In the data rows, 128 means zero.
What is the hidden score of each row? Scores go from 0 to 40, and 20 is about the middle. The score is a weighted sum of the row's numbers plus the product of two more (or one squared), each taken from its middle value.
[166 157 125 125 140 132 133 144 127 128 127 144 119 157 118 114 142 102 125 130 108 136 174 135] >> 32
[106 125 163 139 164 127 135 134 155 140 133 154 127 128 115 119 147 129 121 182 104 177 146 134] >> 20
[129 151 123 122 124 155 133 128 129 132 198  98 126 133 124 109 144 119 206 110 142 112 133 124] >> 28
[123 124 147 118 121 131 123 151 145 224 120 117 113 133 134 136 151 119 127 114 118 121 133 143] >> 6
[122 135 155 122 140 124 136 135 123 120 131 151 121 174 117 130 120 134 132 105 118 104 212 163] >> 10
[144 150 154 146 166 114 131 162 151 169 119 107 112 118 155 126 190 123 135 171 120 138 128 185] >> 18
[117 153 128 126 127 162 122 126 127 132 182 115 135 136 127 132 131 125 188 103 127 104 137 111] >> 26
[ 99  95 101  99  97 126 141  82 127 104 130 142 145 107  92 120  99 151 111 104 151 108 110  95] >> 13
[ 77  84  80 102  80 104 117  72 102  92  84 118 146  93  85 139  74 136  89  84  73  93  94  93] >> 12
[153 133 181 141 171 149 130 192 135 156 127 132 111 124 154 118 192 117 138 164 128 121 139 184] >> 17
[ 83  82  68  97  91 120 129  76 112  77  88 119 216  85  97 108  71 255  93  86  84  98  96  59] >> 10
[133 125 161 130 150 112 116 158 125 141 111 107 125 124 146 142 168 119 120 181 132 140 123 155] >> 18
[181 190 131 128 130 125 124 141 116 128 125 122 100 134 104 120 149 124 139 115 127 102 118 139] >> 28
[107 106   0 101  88 143 127  94  96  96 143  99 141 112  90 122 107 137 110  89 108  92 100  96] >> 22
[124 115 235 125 146 115 123 148 148 148 114 137 119 121 143 140 161 134 143 145 123 138 147 166] >> 18
[ 84  87  91  97  80 163 123  84  95 100 120 131 255 100  82 119  87 197 110  91 112 113  90  73] >> 17
[100  94  82 146 102 112 123  94 120 112 101 120 128 118 141 133  98 125 100 135 126 128 119 108] >> 16
[145 145 133 130 113 145 145 120 117 118 166 139 125 153 113 142 134 139 152 137 171 110 114 111] >> 21
[ 89   0  77  95  89 116 114  79 114  84  89 147 126 112  82 140  78 119  78  85  85 108  95  71] >> 16
[125  95 117 118  88 148 132  89 128  91 113 166 170 113 118 135  95 138 125  94 170 113 106  92] >> 23
[158 125 160 141 173 123 125 170 135 133 110 129 139 138 152 128 157 139 132 175 121 140 144 162] >> 19
[155 129 171 164 168 120 134 171 133 157 130 127 104 143 158 155 169 131 140 163 140 152 144 167] >> 17
[133 126 133 148 165  96 131 157 139 157 116 115 134 122 176 131 173 132 131 163 122 137 116 143] >> 18
[120 117 141 113 117 108 116 157 133 209 126 113 114 107 135 120 146 118 148 116 113 115 128 140] >> 13
[182 162 139 121 153 132 121 140 123 139 151 125 113 138 138 123 130 115 169 119 143 103 157 143] >> 21
[145 141 196 151 185 114 114 177 137 161 139 133 128 135 162 118 177 122 152 172 120 149 137 168] >> 24
[146 139 165 149 255 120 129 163 161 144 139 119 118 107 165 132 156 125 133 191 140 182 135 163] >> 22
[ 90 104  89 111 109 236 123  97 149 116 205 122 150 110  85 127  80 144 158 106 126 123 118  82] >> 18
[124 135 128 138 167 117 123 161 132 151 119 120 121 139 137 115 167 130 114 157 109 121 123 141] >> 24
[182 168 115 148 129 126 136 139 119 118 128 112 108 141 132 127 134 125 139 119 141 121 132 147] >> 26
[203 153 137 130 137 113 142 130 119 135 126 113 116 126 255 133 119 134 131 124 148 135 136 132] >> 17
[118 125 129 125 139 116 122 148 118 186 125 118 128 104 164 133 133 131 120 124 107 136 122 124] >> 18
[ 96 100 113 138 133 137 121 109 162 125  99 128 133 139 124 137 115 133 108 144  91 190 130 119] >> 17
[119 140 172 138 157 128 129 185 127 173 120 120 105 138 138 133 198 126 137 130 134 133 122 179] >> 22
[126 120 124 234 153 116 132 130 130 132  92 125 131 163 147 130 147 112 119 209 134 167 133 133] >> 20
[147 145 168 154 183 119 137 171 143 165 126 149 111 140 152 128 171 131 152 169 124 143 139 174] >> 19
[150 118  98 134 101 131 132 102 119 119 136 131 129 125 129 147 103 130 131 119 239 138 117  90] >> 20
[217 159 127 137 126 134 150 139 125 126 147 122 127 153 133 130 127 126 136 132 171 133 127 122] >> 19
[119 129 125 130 120 107 121 152 130 182 124 118 112 113 144 131 132 111 131 138 108 138 118 112] >> 16
[ 81  90  97 102 107 109 117  91 225  98 109 108 115  84  94 126  89 128 104 113 109 143 108  90] >> 13
[ 70  85  87  97  68 102 110  76 118  74  94 126 158 107  75 122  80 221  85  59  72  88  86  46] >> 16
[203 157 146 133 144 137 120 137 113 133 135 123 116 166 143 129 138 119 119 135 117 113 214 152] >> 19
[136 138 128 125 124 193 127 138 130 123 225 110 119 129 127 123 125 125 174 112 139 106 123 124] >> 22
[103 103 119 120 111 106 131 109 133 129 111 121 126 103 108 119 113 140 120 131 105 157 125 113] >> 18
[144 136 166 163 156 124 110 165 113 143 123 123 126 133 187 151 172 110 123 162 130 118 130 165] >> 22
[ 91 107  66 131  82  98 110  78 114  85  94 116 118 128  88 111  75 133  81  74  94 109 107  92] >> 20
[165 157 133 121 151 119 117 134 127 114 145 132 115 131 133 115 123 133 144 135 116 119 175 137] >> 23
[127 104  97 148 109 122 107  96 111 100 108 131 143 161 104 221  99 126 103 107 145 131 112 100] >> 17
[ 96 110  93  96 104 120 112  81 141 106 124 123 118   0  92 131  84 130 109  88 110 111 130  84] >> 6
[138 124 230 128 146 121 147 164 147 143 117 138 116 134 136 115 165 132 130 145 138  39 138 168] >> 10
[192 138 128 121 125 145 140 133 117 118 136 123 142 136  89 125 119 126 143 119 183 114 118 130] >> 24
[130 121 137 132 138 134 138 144 144 128 119 110 116 130 181 126 143 117 123 130 112 138 105 165] >> 22
[130 140 117 132 122 115 136 150 134 186 139  99 129 121 176 133 149 117 141 137 114 137 124 133] >> 17
[113 125 139 126 129 134 124 135 140 143 113 126 125 129 194 108 141 138 126 157 119 138 117 138] >> 17
[147 136 154 137 167 120 104 157 147 173 131 135 125 142 167 122 163 108 142 163 127 139 136 154] >> 16
[135 206 149 157 137 157 126 149 139 189 148 142 114 131 147 132 153 125 147 147 128 159 131 164] >> 23
[187 173 126 125 127 140 137 124 128 131 145 143 134 130 129 128 130 119 134 128 179 112 136 127] >> 21
[130 157 115 115 121 157 127 123 132 143 205 131 138 122 119 132 129 128 204 125 150 119 138 126] >> 21
[109 122 121 255 129 113 118 138 138 133 115 110 113 132 227 118 150 134 131 140 116 123 127 142] >> 23
[156 133 187 157 166 137 118 165 157 167 114 135 131 139 160 143 183 133 153 165 155 171 162 176] >> 14
[138 124 173 116 147 118 129 186 148 156 141 114 135 120 143 113 161 122 141 155 103 138 121 147] >> 25
[ 76  81  84 126  88 100 118  87 117 101  81  98 117 135 111 116  77 117  78  82  92 104  87  86] >> 20
[ 80  75  91  92  49 120 119  78 197  70  73  99 118 108  91 105  87 130  93  72 102 109  89  87] >> 14
[172 191 138   0 147 127 126 150 126 134 144 122 122 149 127 124 130 121 153 131 138 114 169 130] >> 26
[170 118 141 124 130 126 138 111 112 129 135 140 129 153 135 156 118 113 124 129 157 129 135 142] >> 21
[ 94  87  96  90  79 132 235  81 135  75 105 116 130 122  76 125  80 129 100  96  94  87 101  75] >> 5
[137 127 142 146 133 147 120 147 138 178 122 124 112 127 165 116 148 137 142 162 138 139 119 141] >> 10
[ 87  81  90 100 100 111 172  87 175  92  96 103 131 116 113 128  83 136  88  84  92  97  96  81] >> 15
[115 120 127 148 134 126 123 140 139 128 105 127 120 121 233 139 139 118 139 135 113 132 115 141] >> 18
[157 149 106 138 116 141 128 119 141 130 159 164 152 146 108 154 118 153 157 129 174 127 150 121] >> 18
[102 112 104 143 122 112 127 100 126 119  93 126 122 107 104 115  94 108 109 128 115 251 101 106] >> 32
[148 129 142 152 143 120 124 145 148 172 137 148 128 127 143 128 152 132 142 158 156 135 170 143] >> 12
[118 145 143 131 164 110 128 178 127 156 130 136 113 124 149 120 196 109 134 133 122 130 123 187] >> 28
[105 113 152 155 141 122 151 126 151 121  98 140 125 147 124 131 132 129 108 160 123 178 116 145] >> 21
[124 118 117 114 134 120 105 145 132 177 120 116 121 127 142 117 136 133 125 145 110 131 121 118] >> 14
[177 170 148 120 132 141 118 129 129 148 155 124 123 127 184 121 145 121 149 130 149 115 151 155] >> 20
[208 165 110 138 128 103 113 126 139 124 138 132 131 123 124 131 135 126 144 142 167 142 138 132] >> 24
[ 87 105  87  89 100 216 143  91 125  96 152 115 168 114 101 137  94 145 116  85 106  97  91  90] >> 15
[113  99 129 117 115 121 130 108 138 134 108 115 117 112 102 115 108 135 124 135 107 130 116 103] >> 13
[132  94 125   0 119 184 144 117 126 119 167 118 178 124 108 123 110 146 146 120 135 126 123 109] >> 19
[137 127 147 157 182 122 119 167 132 159 126 120 121 124 161 130 166 124 120 183 133 160 135 156] >> 19
[ 97 105 108  86 104 105 126  89 134 105 113 126 106  99  95 117  98 118  89  89 134 116 117 103] >> 13
[106 105  85 105 109 109 117  91 117  96 107 143 119 109 105 127 102 119 130 102 111 112 126  81] >> 22
[149 149 132 117 130 125 129 125 123   6 135 128 121 131 107 122 120 137 129 122 120 127 169 148] >> 17
[111 118 130 135 125 122 122 143 140 203 117  95 111 122 156 113 158 124 131 114 104 121 132 134] >> 14
[150 125 143 134 129 153 180 108 130 118 164 151 149 132 129 154 136 125 151 151 177 138 124 129] >> 16
[ 70  91  77  74  85  97 126  75 161  87  72  94 115 116  90 117  92 129  80  79  90 108  91  73] >> 19
[140 145 134 137 152 185 133 142 131 145 207 151 137 134 147 147 130 144 197 125 146 123 147 131] >> 17
[154 154 111 133 131 141 146 137 127 131 177 138 124 131 135 135 129 121 139 141 211 129 126 136] >> 19
[140 156 135 130 146 171 138 146 128 143 184 134 134 134 131 125 131 125 199 130 137 137 131 144] >> 24
[134 154 127 113 116 155 115 125 115 114 209 141 127 132 126 146 126 127 198  98 138 123 111 129] >> 30
[ 76  91  86  83  79 108 112  79  96  96 102 108 138  98  95 103  77 117  80  83  78 107  89  70] >> 25
[111  93 115 131  99 188 144  91 117  94 177 119 179 116 115 118  87 138 159 109 110 130 110  99] >> 23
[ 85  98  73  68  85 114 123  69 154  96  93 106 129 106  83 113  81 128 104  67  72 110  72  91] >> 21
[169 166 155 116 115 128 145 139 123 146 138 134 144 115 119 115 137 115 173 108 159 125 140 151] >> 24
[173 189 127 154 147 129 124 148 103 130 134 117 120 160 147 125 137 124 134 125 148 121 143 151] >> 28
[139 120 148 145 144 127 100 170 131 126 130 117 136 130 160 133 168 130 114 176 130 130 115 159] >> 22
[130 116 152 145 126 138 130 132 142 174 132 136 137 112 128 117 121 130 146 145 126 124 143 142] >> 12
[122 120 116 112 133 107 111 146 138 188 138 118 109 126 137 111 136 116 125 114 115 128 127 123] >> 25
[ 89  88  94  89  94 126 110  96 118 104  84 114 121  92  86 117  89 104 112  97  93 109 113  91] >> 18
[107 105 116 131 122 117 115 108 143 120 117 131 106 121 110 121 101 122 118 161 129 254 156  99] >> 24
[ 80  80  76  94  75  97 111  79 105  86  96 110 130 103  83 132  80 111  90  65  71 103  75  77] >> 23
[116 137 124 145 133 121 125 133 162 174 146 124 114 117 136 119 136 123 152 149 106 162 109 145] >> 16
[139 113 143 123 100 136 131 105 132 116 126 122 136 145 116 128 117 114 122  90 118  98 118 132] >> 20
[ 79  76  75  96  79 102 128  80 163  89  83 100 131 105  79 102  89 148  93  69  80  95  92  82] >> 19
[183 189 128 119 130 127 119 144 138 131 149 126 117 147 128 124 133 116 166 123 144 114 230 154] >> 23
[130 123 124 197 174 106 128 136 141 116 112 124 137 151 138 128 146 119 118 249 146 181 134 137] >> 20
[ 98  86 100  91  87 123 157  80 107  90  98 125 155  99  88 118  89 152  89  77 131 122 100  87] >> 11
[141 131 166 154 159 123 127 166 149 172 105 129 120 115 151 132 181 112 139 161 122 143 107 173] >> 19
[200 155 143 129 117 135 130 125 112 126 164 125 117 142 130 130 125 124 134 150 183 130 130 119] >> 22
[104  96 100 133 108 108 124  93 113  86  96 139 147 146 110 134 102 141   0  84  98 120 132  93] >> 16
[137 142 155 153 175 135 128 185 119 150 135 120 107 147 171 137 161 112 133 150 117 127 129 178] >> 23
[191 171 120 142 147 132 121 122 148 128 157 153 127 142 119 129 126 129 147 135 159 121 147 130] >> 21
[160 141 127 155 143 133 119 150 132 136 166 131 124 138 144 134 138 121 152 143 197 117 148 140] >> 19
[102 101 113 104 108 120 132  90 122 100 113 255 138 131  93 123  88 142 104  95 101 121 153 102] >> 24
[108  92 126  95 100  97 141  98 131 109 120 134 100 103  85 115  99 122 117  99 115 115 115 112] >> 16
[176 184 124 132 120 123 116 141 115 131 122 123 100 136 128 130 136 110 136 130 140 105 153 146] >> 22
[138 132 139 136 149 132 124 153 142 135 123 135 108 122 151 125 160 126 117 164 114 154 110 154] >> 20
[144 153 143 122 137 107 117 141 121 123 121 130 123 129 127 113 119 105 139 130 118 127 165 145] >> 25
[106 123 117 120 127 125 126 102 106 100 112 200 135 143 118 137  97 131 131 128 122 118 217 126] >> 11
[ 97 107 127 128 114 130 122 104 126 101 126 220 133 132 106 124  87 139 115 105 117 108 206 122] >> 10
[148 155 141 129 136 127 132 124   0 140 157 133 123 141 130 123 127 123 154 154 152 137 135 134] >> 34
[ 80  78  68  74  78 119 109  80 106 110  79  99 142 113  74 127  80 121  84  79  91 112  92  76] >> 20
[127 137 120 121 124 192 142 127 121 130 215 128 157 130 145 123 122 129 179 116 128 126 121 118] >> 27
[138 136 140 157 162 121 124 151 139 153 128 151 126 126 158 154 181 109 132 171 135 160 137 168] >> 20
[165 165 157 126 140 142 131 144 139 143 164 137 109 127 130 129 143 121 161 153 168 112 143 133] >> 16
[128 125 145 115 124 104 119 140 120 211 126 109 115 129 142 121 152 123 151 127 106 132 119 158] >> 16
[157 200 146 128 127 127 122 136 132 122 140 129 116 134 124 113 128 129 155 100 136 125 142 142] >> 28
[ 92 104  90 147 131 131 110  97 117  95 106 120 117 135 110 179 107 135  98 136 105 198 115 117] >> 22
[131 131 158 114 164 120 127 185 133 163 128 105 110 105 136 117 174 125 125 151 119 144 126 183] >> 20
[102  94  92 152 113 112 114 109 121 108 107 127 123 114 100 135 106  95 102 116 119 201  98 115] >> 30
[ 84  83  75  90  88 101 110  87 100  69  96 117 157  95  89 118  78 162  78  90  96 107  89  82] >> 15
[ 93  98 104 125 108 110 112 101 128 123  95 125 116 109 157 104  97 124 115 165 121 135 111 103] >> 18
[129 152 165 150 162 108 255 169 151 166 134 132 127 128 159 125 185 102 129 164 125 155 139 174] >> 16
[127 131 143 130 141 131 118 158 115 195 133 108 125 135 159 128 167 101 124 122 114 137 122 148] >> 23
[146 131 122 168 136 120 122 113 114 116 119 144 126 226 122 147 121 133 116 152 128 126 179 133] >> 22
[161 194 120 114 145 120 104 131 134 135 141 119 121 137 123 122 162 114 136 131 120 128 137 150] >> 27
[161 133 110 129 116 127 115 108 125 120 160 143 130 113 120 145 119 141 128 136 245 126 123 123] >> 31
[ 94 102  93 118  92 255 124  98 116  90 158 118 168 119  91 116  97 148 129  86 124 110 109  87] >> 19
[170 179 136 130 147 133 130 143 113 148 150 129 136 126 121 142 138 124 155 123 138 119 135 139] >> 23
[ 87  87 105 104 105 117 121  90 125  93  82 220 122 113  90 128  95 142 103  87  93 117 120  92] >> 26
[ 88  98  99  95 103 205 137 101 115  98 144 138 208 104  92 124 108 147 133  99 114 101 110  91] >> 21
[136 131 149 158 170 111 123 183 128 160 125 116 110 137 181 120 158 119 124 161 126 138 132 166] >> 23
[120 141 151 129 142 129 121 163 121 182 140  97  98 122 161 127 170 127 131 153 145 125 118 153] >> 16
[171 173 130 131 130 122 126 137 128 133 143 121 114 136 126 119 121 140 143 127 147 114 123 147] >> 27
[175 215 122 105 143 119 132 143 121 127 144 117 116 121 134 129 152 124 138 130 137 114 121 156] >> 28
[180 178 120 121 143 105 135 128 142 125 133 125   0 143 119 115 124 119 144 138 171 143 143 127] >> 22
[ 75  84  76 119  91  99 131  79 121  89 100 125 144 142 108 112  89 130  85  91 109 101 113  92] >> 18
[137 146 125 134 137 126 131 163 119 164 120 112 104 119 164 109 161 120 128 136 255 140 119 146] >> 23
[153 194 137 137 128 109 127 140 118 143 139 122 125 143 125 138 149 133 149 131 120 131 145 154] >> 24
[124 116  94 120 106 194 136 104 134 112 220 119 125 124 106 116  91 118 145 113 124 120 111  98] >> 24
[204 153 118 133 139 126 134 138 132 125 133 128 122 147 133 115 124 129 134 121 161 123 126 132] >> 23
[131 122 221 138 152 139 130 155 137 148 125 156 123 127 148 122 155 113 109 149 112 123 140 162] >> 18
[143 126 108 125 119 141 120  99 130 119 153 131 137 124 128 141 106 144 136 138 242 137 126 112] >> 21
[246 143 174 167 175 124 122 162 139 156 126 132 125 147 192 146 178 107 145 172 158 151 150 167] >> 2
[156 137 157 162 194 125 129 154 145 131 114 126 114 120 176 129 146 132 139 187 127 159 141 174] >> 22
[156 197 137 133 140 134 119 140 109 123 136 132 105 121 109 118 129 101 129 134 141 143 141 141] >> 28
[110 123 125 142 130 120 103 142 108 138 102 126 122 117 185 135 132 117 121 144 119 112 113 127] >> 21
[140 143 143 137 156 122 117 165 122 179 132 123 112 131 160 139 175 125 152 172 137 135 141 175] >> 19
[ 96  86 115 154 121 119 121  92 132  95 109 123 117 131  94 127 101 121  98 148 106 205 109 105] >> 25
[ 90  94 102  93 100 108 119  98 104 101 103   0 129 102 104 110  94 129 103  79  94 106  79  88] >> 19
[ 67  74  87  97  95 118 124  77  95  69  92 113 139  81  93 129  90 147  80  79  80  91  84  71] >> 13
[ 90  81  87 105  99  97 119  79 105  94  98 116  98 140  92 255  93 123  89  91 105 123  88  80] >> 13
[123 149 116 116 136 149 119 138 102 118 184 117 123 113 125 117 129 119 188 132 132 106 133 117] >> 26
[175 168 123 138 124 118 114 145 136 158 141 145 102 145 117 131 136 139 145 117 141 114 130 139] >> 22
[117 138 137 144 156 140 128 140 140 171 127 143 123 129 147 124 144 125 145 174 150 153 147 138] >> 15
[ 89  76  89  86  80 121 255  79 120  83 101 119 146 110 101 108  91 149  84  87 118 109  79  79] >> 2
[ 92  94 111  99  87 169 133  89 112  95 111 113 174 119 101 112  88 120 106  76 114 107 105  77] >> 26
[158 192 134 123 128 122 119 145 122 111 136 107 115 132 134 118 146 121 145 130 128 133 134 139] >> 28
[169 166 134 160 133 154 137 140 127 142 156 125 118 141 139 135 133 132 157 149 211 128 141 130] >> 19
[ 87 100  68 104  76 102 121  79 120  82  90 112 163 110  91 112  75 239  92 109  96  97  82  72] >> 17
[156 142 128 136 111 145 141 111 118 116 148 152 153 131 129 125 112 144 162 134 185 125 127 116] >> 26
[ 81  92  76 123  85 111 131  67 120  89  77 107 133 121  96 110  71 111  88 105  81 116  89  78] >> 21
[174 168 130 135 142 123 121 152 129 137 123 118 111 153 151 153 140 110   0 132 158 124 139 132] >> 15
[113 115 133  99  99 125 153 104 151 132 133 154 112 120  92 124 108 133 130 102 131 112 136 106] >> 12
[136 136 156 151 142 129 110 164 140 186 143 128 134 134 170 135 173 134 140 142 141 157 133 155] >> 18
[124 122 138 132 143 116 118 150 139 201 131 115 105 109 123 121 145 125 131 134 123 126 122 130] >> 12
[141 146 137 128 133 175 127 147 136 132 199 131 155 119 137 136 138 146 193 144 155 125 142 127] >> 18
[134 143 143 125 144 127 126 166 135 197 135 113 121 126 171 133 172 113 137 145 137 126 126 163] >> 14
[ 91  96  89 105  95 188 138  94 121  96 169 141 177 114  99 116  98 156 142 114 136 129 119  95] >> 19
[128 126 161 157 140 106 136 157 115 144 117 100 129 133 176 123 143 118 131 138 104 140 136 192] >> 20
[115 143 121 112 123 151 129 137 120 129 201 114 111 121 126 119 137 124 174 106 133 119 113 133] >> 25
[123 116 126 153 134 130 129 137 122 192 113 133 104 133 167 136 155 129 143 127 100 134 113 138] >> 9
[121 105 146 127 125 135 131  97 128 106 106 190 145 135 117 122 116 134 115  94 127 126 177 125] >> 19
[ 80  82  89  82  90 113 126  83 109 100  93 104 125  93  84 116  87 122  99  97  98 104  92  77] >> 16
[144 113 151 147 167 117 123 164 140 123 122 112 124 133 143 126 151 133 125 186 128 161 114 156] >> 22
[ 85  95  92  83  80 106  68  88 107  99  88 125 130 107  88 110  85 119  83  72  97 114 115 105] >> 24
[109 107 110 153 113 120 124  93  96  97 114 117 107 125 109 139 112 107  78 147 116 223 109 101] >> 27
[125 117 121 115 106 154 140 112 124 104 185 117 141 139 107 133 110 115 126 112 123 120 116 121] >> 21
[ 89  90  85  80  79 104 128  86 153  86  92  99 128  95  61 115  85 158 104  91  83 106 100  80] >> 14
[ 74  93  65  93  82 121 123  91 105  85  93 112 191 114  80 125  65 255  81  88  81 110  97  82] >> 5
[128 121 126 149 147 135 110 126 150 165 133 100 121 127 138 138 137 111 146 165 117 167 121 139] >> 11
[118 108 152 149 140 129 106 116 140 107 125 140 115 131 119 122 123 133 127 185 105 192 124 116] >> 19
[144 134 145 131 174 136 132 155 176 139 135 130 138 152 152 141 152 112 132 163 130 170 131 169] >> 20
[146 120 158 160 163 130 131 176 135 136 124 130 140 137 141 111 156 127 115 213 139 150 124 158] >> 20
[147 152 126 128 137 118 109 142 116 139 141 135 115 154 123 136 125 135 114 111 122 138 163 150] >> 23
[134 138 255 150 157 137 133 167 121 151 117 132 132 149 171 140 170 131 125 158 114 169 134 168] >> 23
[ 97  92  91 104 109 114 124 101 255 100  97 115  96  80  95 103  94 128 117 109 113 124  93 107] >> 6
[116 129 123 130 135 128 123 129 105 125 109 124 120 124 222 119 139 111 111 135 114 115 106 124] >> 23
[133 120 161 132 153 117 136 160 123 139  98 125 128 139 152 138 169 124 125 171 126 141 127 157] >> 18
[114 117 122 120 139 107 119 102 123 101  99 199 124 141 115 129 123 124 117 115 106 126 214  99] >> 27
[152 146 113 125 128 142 124 130 152 143 141 131 125 115 121 128 134 128 159 160 169 152 135 125] >> 13
[104  98  84 109 107 114 116  82 105 111 128 135 123 106  91 145  95 147 100  97 119 122 126  79] >> 15
[152 142 178 125 158 115 130 206 125 163 141 136 120 134 155 131 173 123 135 150 120 122 133 180] >> 22
[135 127 153 150 157 124 139 151 162 129 122 135 125 114 144 147 174 110 113 166 133 162 117 151] >> 17
[ 82  97 101 103 109 128 129  80 121  90 102 255 123 132  95 122  81 118  89  87 112 119 138  92] >> 25
[144 140 173 164 172 141 133 185 163 167 148 127 117 133 165 135 176 113 145 164 129 156 121 189] >> 19
[137 123 148 107 109 114 143 106 128 112 129 135 145 130 103 118 101 117 104 111 127  95 126 124] >> 14
[113 149 153 152 149 119 123 184 112 158 130 125 133 135 154 131 194 131 141 142 110 122 130 182] >> 25
[175 215 116 132 138 108 127 133 117 130 141 128 123 144 131 117 141 117 154 151 127 113 143 145] >> 27
[150 130 142 141 173 112 118 182 141 161 116 109 114 134 187 121 168 110 114 164 114 131 128 165] >> 20
[159 193 117 137 131 132 104 121 148 134 132 122 122 125 129 140 125 132 167 121 130 126 152 141] >> 21
[ 90  80  76  89  74 124 134  84 113  82 101 127 139 115  88 137  86 136  88  75 100 107  84  72] >> 18
[ 89  95  90  87  91 125 129  79 130  84  90 255 120 109  86 115  88 145  89  76  84 114  88  85] >> 35
[ 97  99 104  93 104 123 123  89 108  88 112 255 139 126  92 122  89 134 102 103 104 107 147  73] >> 25
[118 132 133 139 141 125 114 138 138 166 123 113 127 114 153 120 125 131 128 169 120 140 136 138] >> 15
[120 107 177 149 129 141 135 156 122 127 116 149 125 137 124 134 143 124 114 145 114 125 123 147] >> 19
[135 132 169 150 158 122 135 172 156 172 112 124 120 129 150 119 180 118 144 168 135 146 151 184] >> 16
[152 139 140 152 177 125 133 175 161 136 132 120 121 127 176 118 172 135 153 162 130 175 144 167] >> 21
[117 136 103 120 114 169 125 120 123 131 204 110 137 117 132 124 139 136 199 110 119 122 129 116] >> 23
[ 73  82  81  88  73 105 130  84 124  79  96 108 140  96  81 114  68 147  82  88 107  94  84  64] >> 11
[184 176 121 135 152 126 121 148 116 114 140 119 129 170 148 132 135 107 125 123 154 138 136 136] >> 33
[ 94 106  84 146 112 121 125  88 129  96  86 110 119 112 101 133  97 104 106 141 123 244  97  94] >> 27
[133 149 164 160 167 127 118 154 134 166 123 125 108 140 154 138 175 113 142 157 123 141 153 186] >> 21
[156 141 157 148 151 143 129 124 117 134 143 145 113 172 144 123 131 116 138 129 134 119 188 152] >> 20
[ 74  94  80  92  80 103 106  71 104  76  96 113 166 121  81 117  77 141  81  88  92  90  81  76] >> 17
[114 132 151 126 151 112 131 182 126 152 104 120 113 123 161 131 174  98 127 149 107 129 112 163] >> 22
[139 128 165 167 183 109 113 151 134 127 124 138  36 136 145 127 158 115 119 218 145 147 140 165] >> 30
[151 121 146 132 129 184 133 123 119 121 194 154 165 132 126 126 115 131 178 138 157 166 126 104] >> 23
[149 143 151 144 207 136 123 157 152 130 133 142 131 136 163 115 145 122 127 180 118 176 138 157] >> 26
[144 136 160 148 195 127 119 175 159 146 124 129 113 126 164 140 155 128 137 180 139 145 163 184] >> 15
[132 149 255 154 164 116 115 165 138 178 120 121 119 124 157 118 175 115 135 180 114 154 126 168] >> 21
